In the data rows, 128 means zero.
Every row has a hidden score from 0 to 20. What is each row's score? 10 is about the middle. The score is a weighted sum of the row's numbers plus the product of two more (or one squared), each taken from its middle value.
Array([149., 148., 158., 149., 147., 126., 113., 118., 104., 127., 111., 152., 151., 158., 143., 136., 136., 139., 121., 125., 131., 135., 131., 120.]) >> 16
Array([134., 109., 160., 109., 116., 147., 162., 110., 103., 132., 162., 126., 116.,  96., 135., 144., 128., 120., 162., 116., 105., 108., 131., 160.]) >> 11
Array([ 98., 107., 139., 142., 118., 113., 134., 145., 141., 146., 108., 127., 140., 141.,  97., 147., 132., 132., 107., 109., 153., 111., 112., 136.]) >> 19
Array([125.,  82., 146.,  93., 115., 128., 133., 133., 135., 127., 132., 137., 138., 113.,  93., 135., 127., 113., 130., 144., 153., 115., 112., 136.]) >> 14
Array([137., 146., 147.,  89., 126., 141., 124.,  91., 117., 107., 141., 145., 131., 142., 138., 146., 117., 127., 123., 128., 149., 128., 102., 102.]) >> 10
Array([141., 105., 175., 137., 141., 100., 124., 102., 114., 140., 125., 133., 152., 132., 100., 152., 153., 130., 131., 118., 112., 112., 134., 152.]) >> 7
Array([ 95., 140.,  68., 127., 127., 118.,  93., 149., 141.,  95., 114., 121., 123., 156., 142., 127., 122., 151.,  86., 125., 145., 170., 103.,  88.]) >> 8
Array([172., 118., 153.,  99., 137., 116., 130.,  84., 140., 135., 126., 123., 144., 118., 123., 116., 106., 105., 123., 146., 136., 119., 118., 127.]) >> 17
Array([106., 132., 134., 145., 134., 154., 128., 161., 117., 131., 158., 129., 124., 133., 146.,  94., 167., 147., 165., 140., 108., 141., 152., 162.]) >> 13
Array([ 97.,  72., 134., 113., 113., 150., 154., 135., 109., 128., 138., 127., 122., 105., 112., 141., 120., 117., 136., 126., 161., 120., 117., 140.]) >> 12
Array([118., 102., 144.,  98., 118., 155., 172.,  79., 110., 127., 150., 120.,  93.,  75., 119., 133.,  99., 110., 154., 121.,  94., 105., 123., 155.]) >> 6
Array([147., 120., 105., 119., 133., 127., 149., 115., 150., 175., 109., 101., 100., 111., 106.,  93.,  97., 104., 128., 166., 118., 124., 142., 130.]) >> 10
Array([133., 106., 146., 146., 122., 114., 138.,  95., 118., 133., 117., 136., 115., 121., 109., 160., 112., 114., 115., 100., 141., 110., 107., 129.]) >> 8
Array([ 98.,  63., 139., 107., 109., 139., 164., 119.,  94., 126., 162., 123., 105., 111., 119., 138., 123.,  93., 156., 116., 152.,  99., 110., 170.]) >> 12
Array([105., 128.,  93., 180., 108., 112., 134., 126., 140., 146., 109., 124., 119., 141., 129., 144., 124., 131., 105., 102., 125., 125., 134., 128.]) >> 7
Array([127., 105., 133., 113.,  96., 127., 138., 118., 137., 129., 117., 132., 129., 104., 111., 150., 113., 115., 118., 128., 143., 109., 109., 125.]) >> 12
Array([127., 118., 140., 113., 154., 158., 178., 107., 103., 150., 156., 111.,  91.,  91., 134., 118.,  98.,  77., 168., 132.,  93., 117., 108., 167.]) >> 11
Array([121., 125., 112., 153., 107., 123., 138., 105., 181., 177.,  94., 112., 112., 103., 111., 128., 103., 124., 104., 136.,  98., 120., 126., 114.]) >> 4
Array([149., 133., 149., 150., 126.,  87., 104.,  82., 134., 123.,  80., 149., 176., 157., 105., 174., 107., 130.,  75.,  95., 167., 126., 107.,  86.]) >> 8
Array([144., 118., 103., 124., 132., 133., 158., 117., 161., 190., 102.,  95., 101.,  98., 130., 101.,  97., 121., 126., 158.,  99., 134., 150., 126.]) >> 15
Array([151., 164., 144., 118., 146., 135., 131., 131.,  99., 124., 138., 125., 113., 159., 161.,  96., 132., 133., 160., 155., 100., 136., 159., 148.]) >> 13
Array([126.,  94., 138., 134., 133., 122., 148., 111.,  79., 127., 132., 142., 103., 115., 129., 141., 113., 110., 133., 122., 137., 119., 123., 153.]) >> 10
Array([120., 117., 145., 167., 110., 103., 125., 135., 145., 140., 104., 121., 156., 128.,  94., 157., 138., 149., 112., 107., 133., 107., 138., 130.]) >> 10
Array([119., 138., 150., 118., 137., 123.,  86., 162., 136., 105., 136., 131., 156., 157., 151., 127., 168., 160., 130., 130., 147., 127., 134., 131.]) >> 9
Array([167., 144., 147., 154., 120.,  85., 109., 106., 190., 144.,  81., 146., 150., 153.,  72., 150., 129., 130.,  75., 108., 136., 121., 135.,  92.]) >> 5
Array([ 99., 120., 100., 167., 112., 152., 112., 182., 136., 143., 128., 123., 140., 134., 144., 127., 161., 155., 129., 124., 144., 131., 145., 125.]) >> 7
Array([144., 147., 142., 121., 147., 142., 143., 150., 103., 138., 156., 139., 117., 141., 169.,  93., 161., 127., 177., 159.,  81., 122., 169., 168.]) >> 10
Array([121., 128., 140., 147., 122., 129., 138., 136., 111., 130., 140., 139., 117., 139., 131., 125., 156., 132., 148., 109., 124., 114., 141., 141.]) >> 16
Array([111., 140., 112., 149., 153., 134., 124., 168., 137., 140., 148., 117., 125., 148., 142.,  91., 152., 150., 146., 133., 101., 148., 167., 146.]) >> 10
Array([117.,  93., 112., 119., 130., 133., 162., 110., 116., 145., 129., 125., 104., 109., 109., 134., 112.,  99., 130., 117., 127., 113., 125., 149.]) >> 8
Array([128., 164.,  86., 112., 150., 150., 123., 138., 152., 131., 132., 102., 103., 123., 153.,  81., 118., 130., 129., 142.,  94., 152., 120., 111.]) >> 9
Array([127., 157., 108., 123., 141., 130., 117., 149., 158., 136., 129., 108., 119., 135., 137.,  90., 143., 133., 130., 160.,  96., 155., 140., 122.]) >> 8
Array([115., 105., 162., 127., 129., 148., 171., 136., 123., 162., 156., 105., 125.,  98., 115., 124., 173., 127., 185., 132.,  70.,  96., 145., 198.]) >> 9
Array([110., 148.,  68., 110., 152., 126., 123., 145., 136., 111., 142., 124.,  96., 143., 139.,  85., 127., 128., 137., 138., 119., 142., 118., 127.]) >> 13
Array([145., 136., 119., 113., 122., 130., 150.,  79., 120., 132., 115., 119., 114., 107., 111., 122.,  81., 106., 111., 130., 115., 114., 121., 117.]) >> 6
Array([131., 169., 103., 114., 155., 126., 106., 133., 161., 118., 131., 114., 135., 141., 137.,  88., 124., 128., 120., 159., 119., 169., 132., 114.]) >> 9
Array([ 88., 110.,  93., 126., 146., 162., 136., 166., 106., 116., 167., 120.,  90., 113., 177.,  97., 125., 143., 156., 125., 111., 142., 122., 155.]) >> 11
Array([117., 102., 129., 136., 110., 121., 125., 136., 144., 144., 120., 132., 150., 114., 106., 153., 120., 139., 121., 125., 151., 111., 120., 132.]) >> 11
Array([ 83., 121.,  58., 133., 142., 167., 139., 151.,  82.,  87., 169., 126.,  66., 118., 187.,  96., 115., 120., 157., 141., 126., 140.,  97., 142.]) >> 9
Array([112., 130., 130., 158., 111., 121., 126., 112., 103., 116., 123., 158., 140., 127., 111., 163., 105., 127.,  99.,  94., 154., 108., 106., 117.]) >> 17
Array([122.,  87., 149., 120., 111., 150., 145., 132., 130., 137., 150., 128., 133., 117.,  93., 134., 152., 121., 140., 119., 134.,  93., 135., 157.]) >> 8
Array([135., 108., 166., 136., 111., 114., 111., 117., 158., 130.,  98., 130., 181., 133.,  82., 167., 119., 144.,  93., 111., 163., 120., 116., 107.]) >> 8
Array([162., 123., 180., 110., 128., 126., 146.,  90.,  96., 123., 134., 120., 129., 111., 132., 138., 136., 101., 149., 134., 113.,  98., 128., 149.]) >> 6
Array([159., 157., 156., 148., 143., 117., 118., 150., 129., 136., 139., 133., 142., 163., 132., 116., 169., 149., 148., 145., 101., 139., 177., 141.]) >> 9
Array([155., 156., 151., 143., 144., 105., 120., 110., 127., 127., 115., 137., 153., 141., 124., 139., 137., 127., 125., 116., 124., 131., 136., 122.]) >> 7
Array([129., 149., 108., 120., 125., 129., 124., 101., 123., 116., 110., 138., 127., 130., 127., 143.,  78., 109., 104.,  98., 153., 142., 100.,  92.]) >> 10
Array([137., 121., 144., 121., 109., 129., 130.,  91., 109., 114., 117., 133., 149., 125., 133., 164., 100., 102., 107., 113., 163., 124.,  90., 114.]) >> 7
Array([149., 103., 171.,  95., 152., 121., 148., 109., 121., 136., 117., 135., 131., 128., 100., 128., 126., 106., 148., 152., 133., 119., 132., 148.]) >> 11
Array([139., 151., 126., 106., 165., 121., 118.,  99.,  81.,  87., 169., 127., 107., 158., 154., 103., 127., 116., 144., 120., 116., 149., 104., 136.]) >> 13
Array([152., 136., 135., 122., 112., 134., 145., 124., 195., 181., 111.,  87., 151.,  96.,  84., 110., 137., 128., 130., 156.,  88., 117., 153., 125.]) >> 8
Array([121., 119., 137., 139., 121., 121., 153., 127.,  97., 127., 133., 143., 121., 124., 118., 143., 122., 124., 142., 112., 120., 103., 142., 151.]) >> 14
Array([109., 109., 104., 141., 108., 131., 149., 114., 111., 119., 138., 133., 120., 110., 131., 155., 124., 118., 124., 111., 131., 123., 110., 125.]) >> 7
Array([145., 172., 108.,  87., 128., 129.,  95., 117., 150.,  89., 129., 129., 126., 158., 133., 111., 105., 134., 104., 139., 136., 170., 103.,  76.]) >> 12
Array([139., 134., 132., 147., 149., 123., 145., 106.,  94., 132., 130., 130., 109., 131., 134., 130.,  78., 108., 117., 115., 122., 124., 115., 118.]) >> 15
Array([ 99., 145., 115., 126., 138., 148., 115., 165., 137., 111., 160., 121., 124., 130., 139.,  99., 148., 150., 142., 133., 113., 147., 138., 126.]) >> 10
Array([114., 138., 144., 134., 123., 155., 146., 164., 111., 125., 144., 135., 114., 116., 143., 127., 150., 144., 160., 124., 110., 113., 153., 168.]) >> 13
Array([ 94., 132., 132., 164., 114., 132., 103., 167., 139., 127., 120., 144., 162., 147., 152., 128., 178., 166., 125., 110., 146., 134., 145., 123.]) >> 12
Array([151., 107., 111., 102., 132., 122., 141., 111., 154., 151., 107., 107., 124., 119.,  94., 110., 113., 120., 130., 152., 127., 103., 136., 135.]) >> 13
Array([114., 137., 115., 136., 138., 135., 103., 154., 142.,  96., 132., 133., 121., 141., 135., 118., 133., 139., 133., 128., 137., 138., 128., 124.]) >> 8
Array([116.,  94., 123., 102., 109., 140., 165., 108., 124., 127., 150., 124.,  97.,  94., 120., 131.,  95., 101., 146., 133., 130., 108., 119., 143.]) >> 15
Array([127.,  89., 162., 153., 133., 108., 150., 122., 116., 145., 121., 118., 127., 106., 121., 149., 133., 116., 129., 107., 124., 122., 120., 146.]) >> 8
Array([129., 162., 101., 126., 128., 139., 131., 121., 127., 138., 109., 103., 111., 111., 138., 117., 101., 117., 115., 145., 130., 134., 132., 106.]) >> 6
Array([144., 144., 114., 144., 119., 115., 141., 130., 164., 163., 116., 119., 125., 119., 127., 118., 123., 137., 122., 115., 106., 118., 145., 124.]) >> 12
Array([125.,  98., 136., 147., 117., 143., 162., 137., 174., 177., 117., 111., 136.,  96., 102., 129., 138., 113., 138., 127.,  88., 115., 141., 159.]) >> 6
Array([130., 109., 144., 148., 119., 110.,  86., 106.,  94., 114.,  99., 153., 176., 154., 113., 188., 111., 137.,  82., 100., 201., 128.,  86.,  92.]) >> 15
Array([122., 135., 117., 116., 157., 143., 133., 157., 106., 118., 147., 117.,  84., 138., 159.,  93., 130., 124., 160., 148., 100., 160., 121., 160.]) >> 13
Array([123., 156., 103., 119., 121., 143., 134., 144., 130., 138., 124., 122., 102., 120., 164., 108., 109., 116., 123., 136., 124., 143., 137., 114.]) >> 11
Array([134.,  96., 123.,  79., 122., 131., 146.,  89.,  80., 105., 127., 133., 109., 116., 142., 150.,  89.,  91., 118., 129., 164., 114.,  87., 120.]) >> 13
Array([128., 125., 145., 140., 111., 118., 122., 117., 144., 136., 108., 123., 154., 114., 110., 167., 130., 143., 105., 108., 141., 112., 123., 119.]) >> 6
Array([154., 145., 149., 151., 134., 102., 113., 115., 114., 124., 119., 137., 144., 166., 114., 149., 144., 132., 107., 116., 132., 122., 133., 117.]) >> 14
Array([161., 136., 154., 142., 139., 110., 127., 102., 124., 142., 107., 105., 147., 130., 118., 125., 123., 120., 124., 127., 108., 135., 142., 122.]) >> 6
Array([ 95., 142.,  78., 115., 141., 156., 146., 129., 126.,  98., 165., 127.,  90., 122., 162., 105., 120., 127., 154., 124., 122., 139., 112., 132.]) >> 10
Array([115., 136., 109., 109., 124., 151., 108., 141., 163., 108., 141., 120., 121., 133., 132., 116., 145., 146., 132., 146., 131., 150., 124., 117.]) >> 7
Array([115., 129., 152., 131., 140., 136., 123., 161., 131., 106., 146., 130., 144., 152., 127., 113., 165., 142., 140., 131., 124., 150., 142., 139.]) >> 17
Array([121., 104.,  99., 147., 108., 138., 142., 119., 160., 152.,  99., 131., 133., 105., 106., 149., 111., 134., 106., 116., 140., 114., 122., 103.]) >> 5
Array([140., 145., 143., 143., 137., 126.,  90., 150., 138., 102., 151., 123., 155., 167., 133., 114., 174., 164., 141., 128., 128., 154., 140., 135.]) >> 8
Array([184., 134., 152.,  98., 149., 111., 122.,  94., 128., 146., 112., 120., 129., 135.,  98., 129., 128., 106., 128., 137., 108., 115., 134., 137.]) >> 13
Array([160., 127., 147., 132., 130., 102., 107.,  94., 110., 106.,  97., 151., 156., 145., 111., 174., 119., 125.,  79., 104., 173., 121.,  74.,  86.]) >> 9
Array([189., 188., 149., 149., 146.,  76.,  85.,  90., 114., 115.,  88., 129., 158., 187., 130., 136., 117., 129.,  90., 111., 144., 134., 128.,  95.]) >> 11
Array([126., 104., 160., 119., 126., 132., 145.,  87., 112., 113., 122., 142., 132., 109., 106., 162., 105., 111., 113., 114., 154., 115.,  98., 119.]) >> 10
Array([107., 135.,  95., 129., 141., 119., 117., 149., 144.,  89., 139., 137., 111., 168., 133., 118., 138., 139., 115., 118., 141., 158., 107., 122.]) >> 11
Array([143., 124., 133., 129., 122., 115., 133., 100., 138., 140., 110., 126., 150., 135.,  99., 154., 111., 128.,  99., 117., 139., 108., 128., 101.]) >> 8
Array([ 92., 135.,  90., 123., 125., 144., 108., 146., 133.,  85., 158., 129., 101., 126., 165., 110., 127., 143., 122., 121., 138., 156., 112., 122.]) >> 8
Array([117.,  93., 114.,  88., 129., 173., 185., 120., 113., 164., 147.,  99.,  73.,  66., 144., 103.,  88.,  94., 162., 158., 103., 124., 118., 159.]) >> 16
Array([117., 151.,  90., 134., 141., 133., 134., 155., 137., 113., 132., 129., 108., 138., 138., 101., 130., 112., 143., 136., 118., 125., 127., 135.]) >> 11
Array([133., 115., 166., 147., 122.,  97., 140.,  89., 128., 123., 120., 129., 138., 128., 101., 157., 128., 123., 116., 114., 132., 128., 106., 134.]) >> 9
Array([138., 144., 160., 124., 118., 118., 107., 125., 129., 122., 107., 118., 136., 128., 135., 143., 107., 127., 112., 120., 140., 127., 132.,  94.]) >> 10
Array([160., 116., 145., 140., 124., 104.,  92., 115., 126., 131.,  91., 142., 171., 144., 104., 172., 137., 138.,  90., 120., 170., 120., 115., 105.]) >> 6
Array([113., 115., 134., 118., 127., 147., 152., 124., 101., 147., 131., 120.,  99.,  97., 143., 124., 103., 104., 147., 125., 107., 104., 122., 148.]) >> 10
Array([104., 152., 127., 106., 122., 160.,  99., 126.,  99.,  82., 148., 149., 130., 132., 164., 134., 124., 132., 132., 134., 157., 137., 114., 108.]) >> 8
Array([ 97., 129.,  84., 126., 127., 135., 129., 153., 128., 106., 150., 126.,  92., 129., 172.,  89., 114., 136., 126., 132., 125., 144., 100., 122.]) >> 11
Array([138.,  86., 157., 123., 135., 122., 141., 124., 105., 140., 139., 129., 140., 131., 101., 133., 132., 111., 137., 147., 144., 116., 135., 147.]) >> 10
Array([125., 114., 143., 143., 122., 107., 150.,  85., 102., 131., 131., 130., 138., 138., 115., 148., 124., 108., 124., 109., 129., 112., 106., 139.]) >> 14
Array([138., 142., 158., 154., 128., 125., 136., 119., 140., 156., 118., 124., 138., 129., 116., 121., 152., 127., 153., 129.,  90., 112., 163., 156.]) >> 7
Array([136., 112., 175., 133., 130., 121., 120.,  94.,  89., 121., 119., 143., 150., 123., 133., 159., 114., 110., 124., 125., 145., 118., 109., 115.]) >> 8
Array([ 92.,  67., 146., 118., 113., 155., 164., 144., 119., 144., 155., 132., 123.,  86.,  96., 134., 131., 124., 166., 148., 120.,  87., 146., 178.]) >> 9
Array([140., 115., 159., 147., 118., 116., 128., 126., 139., 144., 106., 123., 155., 122., 111., 167., 125., 132., 107., 108., 123., 102., 111., 114.]) >> 9
Array([126., 138., 139., 102., 166., 127., 118., 128.,  99.,  80., 170., 134., 113., 166., 144.,  93., 149., 135., 151., 133., 113., 147., 136., 154.]) >> 14
Array([151., 114., 154., 105., 127., 125., 155.,  99., 128., 166., 133., 115., 118., 106., 113., 112., 122., 116., 153., 153.,  83., 115., 140., 160.]) >> 10
Array([116., 149., 105., 133., 123., 123., 106., 128., 104.,  99., 146., 129., 112., 139., 170., 121.,  97., 118., 124., 114., 139., 150., 106., 110.]) >> 11
Array([125., 113., 156., 135., 123., 102., 128., 113., 139., 134., 108., 116., 159., 122.,  94., 174., 137., 137., 106., 120., 153., 114.,  99., 124.]) >> 9
Array([ 94., 129., 102., 131., 126., 143., 107., 157., 142.,  78., 145., 130., 120., 150., 150., 132., 141., 172., 120., 112., 148., 142., 121., 110.]) >> 10
Array([133., 152.,  86., 146., 139., 124., 129., 161., 155., 166., 127., 111.,  86., 123., 135.,  71., 151., 139., 144., 127.,  94., 142., 167., 144.]) >> 10
Array([173., 188., 118.,  90., 150., 115.,  94.,  88., 126.,  63., 135., 148., 132., 175., 134., 122., 117., 139., 104., 135., 146., 142.,  93.,  85.]) >> 10
Array([109., 141., 113.,  84., 149., 147., 136., 130., 103., 101., 173., 123., 100., 130., 160.,  99., 122., 114., 158., 139., 112., 146., 125., 140.]) >> 13
Array([134., 139., 148., 135., 128., 121., 136., 126., 112., 131., 139., 118., 138., 134., 144., 126., 150., 124., 147., 121., 119., 116., 151., 149.]) >> 8
Array([122., 142., 107., 150., 135., 127.,  87., 161., 163., 112., 132., 136., 143., 139., 133., 119., 152., 164., 117., 136., 152., 130., 144., 102.]) >> 8
Array([125., 103., 146., 139., 102., 138., 126., 124., 128., 131., 111., 148., 145., 128., 107., 164., 119., 136., 108., 111., 149., 113., 119., 122.]) >> 10
Array([141., 171., 127., 128., 155., 113., 132., 135., 103., 140., 138., 117., 113., 153., 165.,  97., 116., 125., 142., 140., 105., 142., 154., 140.]) >> 13
Array([123., 105., 106., 103., 120., 127., 139., 106.,  88., 120., 122., 123., 111., 109., 128., 157.,  90., 101., 100., 123., 180., 119.,  73., 103.]) >> 12
Array([125., 156., 108., 135., 129., 103.,  92., 154., 175., 123., 125., 135., 139., 164., 138., 103., 170., 156., 118., 127., 129., 146., 145., 112.]) >> 10
Array([124., 101., 138., 132., 113., 116., 121., 122., 131., 133., 113., 140., 135., 137., 101., 152., 134., 124., 119., 117., 145., 115., 139., 129.]) >> 7
Array([117., 153., 100., 136., 124., 128., 108., 142., 152., 101., 109., 145., 124., 150., 146., 124., 120., 136., 101., 111., 149., 157., 118.,  98.]) >> 7
Array([134.,  95., 110., 123., 132., 113., 133., 106., 143., 141.,  93., 138., 120., 136., 101., 131., 103., 122., 103., 142., 149., 128., 125., 115.]) >> 6
Array([164., 113., 165., 123., 158.,  95., 139.,  87.,  96., 129., 111., 137., 127., 137., 111., 134., 104., 111., 118., 119., 124., 126., 120., 125.]) >> 12
Array([121., 131., 135.,  96., 156., 171., 159., 145.,  98., 118., 194., 125.,  99., 128., 148.,  92., 168., 124., 197., 144.,  90., 114., 145., 186.]) >> 12
Array([115., 149., 124., 139., 117., 137., 127., 136., 135., 120., 133., 142., 119., 145., 152., 112., 138., 138., 145., 137., 127., 130., 144., 130.]) >> 8
Array([122., 125., 140., 114.,  89., 134., 131., 110., 167., 135., 135., 127., 142., 103., 101., 161., 120., 132., 115., 123., 135.,  95., 139., 108.]) >> 11
Array([115., 131., 118., 138., 147., 129., 135., 161., 154., 122., 154., 120., 115., 150., 123.,  87., 168., 135., 154., 128.,  97., 131., 169., 162.]) >> 8
Array([ 98., 105., 132., 138.,  99., 126., 144., 141., 148., 149., 140., 139., 147.,  98.,  91., 155., 146., 153., 125., 107., 140., 108., 136., 137.]) >> 9
Array([175., 135., 160., 112., 142.,  97.,  99.,  93., 134., 138.,  97., 141., 176., 144., 103., 142., 121., 115., 101., 140., 129., 135., 130., 109.]) >> 9
Array([ 99., 137., 116., 145., 100., 143., 124., 167., 144., 137., 139., 136., 156., 126., 133., 134., 166., 150., 137., 124., 134., 132., 150., 134.]) >> 7
Array([132., 149., 115., 114., 132., 129., 129., 122., 115.,  92., 141., 126., 101., 154., 131., 115., 139., 124., 140., 138., 126., 131., 117., 128.]) >> 12
Array([145., 115., 154., 177., 124., 108., 123., 129., 126., 145.,  95., 127., 154., 130., 101., 148., 132., 123., 113., 110., 134., 124., 135., 129.]) >> 10
Array([133.,  94., 153., 137., 130., 122., 132., 120.,  94., 131., 132., 138., 137., 128., 109., 153., 116., 130., 123., 112., 128., 109., 108., 145.]) >> 13
Array([113.,  87., 133., 149., 120., 131., 142., 139., 124., 144., 117., 130., 136., 111., 107., 155., 146., 113., 123., 115., 145., 114., 142., 142.]) >> 5
Array([109., 130.,  94.,  98., 150., 149., 147., 121.,  98.,  76., 174., 120.,  89., 129., 165., 101., 128., 125., 157., 138., 123., 138., 108., 155.]) >> 9
Array([123., 136.,  98., 117., 157., 144., 130., 155., 149., 117., 137., 104.,  97., 127., 139.,  84., 125., 129., 137., 151.,  98., 155., 134., 140.]) >> 10
Array([137., 153., 126., 123., 155., 118., 117., 132., 104., 103., 158., 132., 105., 148., 148.,  92., 145., 120., 148., 133., 107., 151., 125., 144.]) >> 10
Array([137., 139., 108., 123., 134., 127., 113., 141., 118., 100., 135., 119., 125., 151., 144., 105., 135., 138., 132., 152., 126., 142., 138., 122.]) >> 8
Array([ 96., 124., 113., 136., 106., 129., 113., 196., 134., 112., 156., 133., 120., 120., 139., 125., 153., 136., 133., 125., 139., 132., 148., 136.]) >> 17
Array([138., 149., 140., 119., 160., 143., 130., 137.,  96., 130., 135., 126., 110., 127., 166., 104., 135., 130., 156., 147., 122., 147., 133., 137.]) >> 10
Array([ 89.,  94., 121., 167.,  94., 148., 149., 154., 169., 162., 121., 108., 132.,  84.,  94., 140., 153., 153., 130., 126., 118., 109., 161., 148.]) >> 2
Array([149., 173., 104., 110., 140., 137., 125., 117., 128., 134., 115., 121., 103., 124., 160., 101., 107., 118., 129., 143., 117., 146., 131., 119.]) >> 11
Array([153., 117., 132., 116., 136., 112., 131., 128., 140., 169., 117., 126., 126., 114., 116., 109., 133., 120., 134., 142., 129., 121., 125., 142.]) >> 19
Array([169., 173., 148., 131., 146.,  99.,  71., 129., 145., 108., 110., 145., 187., 183., 130., 139., 148., 158.,  92., 147., 155., 138., 130.,  89.]) >> 7
Array([121., 151., 107., 151., 138., 126., 109., 142., 140., 132., 120., 140., 142., 151., 139., 114., 159., 154., 122., 122., 147., 146., 151., 115.]) >> 7
Array([141., 128., 110., 109., 146., 159., 188., 104., 117., 159., 139., 102.,  64.,  92., 126.,  85.,  83.,  84., 172., 142.,  64., 110., 148., 152.]) >> 10
Array([115., 145., 108., 108., 114., 125.,  80., 134., 154.,  68., 123., 142., 143., 138., 132., 146., 120., 153.,  90., 134., 172., 148., 103.,  73.]) >> 11
Array([147., 109., 141., 109., 133., 128., 138., 124.,  92., 139., 127., 117., 122., 125., 122., 123., 119., 111., 149., 155., 115., 141., 130., 144.]) >> 11
Array([ 97., 119., 132., 127., 167., 133., 105., 142.,  81.,  86., 159., 129., 121., 144., 180., 122., 133., 117., 139., 132., 132., 159., 101., 139.]) >> 9
Array([114., 126., 151., 127., 119., 138., 116., 147., 104., 110., 141., 150., 134., 140., 154., 138., 144., 137., 130., 142., 145., 123., 124., 124.]) >> 10
Array([155., 103., 152., 127., 137., 122., 126., 128., 155., 180., 108., 115., 157., 111.,  95., 125., 159., 126., 139., 151., 106., 107., 149., 148.]) >> 10
Array([157., 160., 128., 104., 143., 132., 113., 122., 131., 107., 127., 131., 127., 138., 136., 110., 121., 135., 131., 152., 119., 152., 138., 118.]) >> 10
Array([155., 162., 149., 128., 142., 113., 104., 107., 111., 127., 108., 136., 137., 147., 155., 130., 125., 136., 115., 129., 130., 145., 123., 105.]) >> 8
Array([115., 132., 123., 111., 160., 158., 146., 145.,  67.,  97., 167., 124.,  95., 127., 179.,  86., 140., 122., 169., 143.,  98., 143., 123., 153.]) >> 16
Array([145., 155., 144., 146., 118.,  94.,  98., 100., 121., 105.,  91., 152., 168., 156., 118., 169., 135., 142.,  76.,  99., 165., 117., 110.,  89.]) >> 11
Array([157., 121., 124., 126., 121., 118., 145., 101., 166., 167., 108., 100., 116.,  90.,  93., 120., 114., 105., 124., 141.,  95., 111., 136., 123.]) >> 15
Array([ 82., 121.,  98., 133., 137., 180., 144., 200., 151., 143., 164.,  94., 102., 113., 159.,  75., 154., 150., 166., 146.,  91., 144., 160., 142.]) >> 9
Array([112., 124., 137., 121., 136., 145., 114., 180., 122.,  99., 167., 132., 141., 136., 149., 113., 163., 145., 161., 125., 127., 145., 141., 139.]) >> 12
Array([116., 133., 142., 133., 135., 127., 141., 130., 114., 122., 135., 127., 132., 121., 123., 141., 121., 128., 135., 120., 134., 122., 114., 134.]) >> 14
Array([136., 139., 139., 135., 154., 116.,  97., 145., 134., 101., 132., 119., 133., 164., 142., 110., 141., 157., 127., 134., 126., 152., 122., 121.]) >> 10
Array([118., 104., 114., 116., 131., 157., 174.,  98., 101., 137., 145., 115.,  72.,  68., 128., 127.,  75.,  82., 153., 116.,  96., 104., 107., 153.]) >> 11
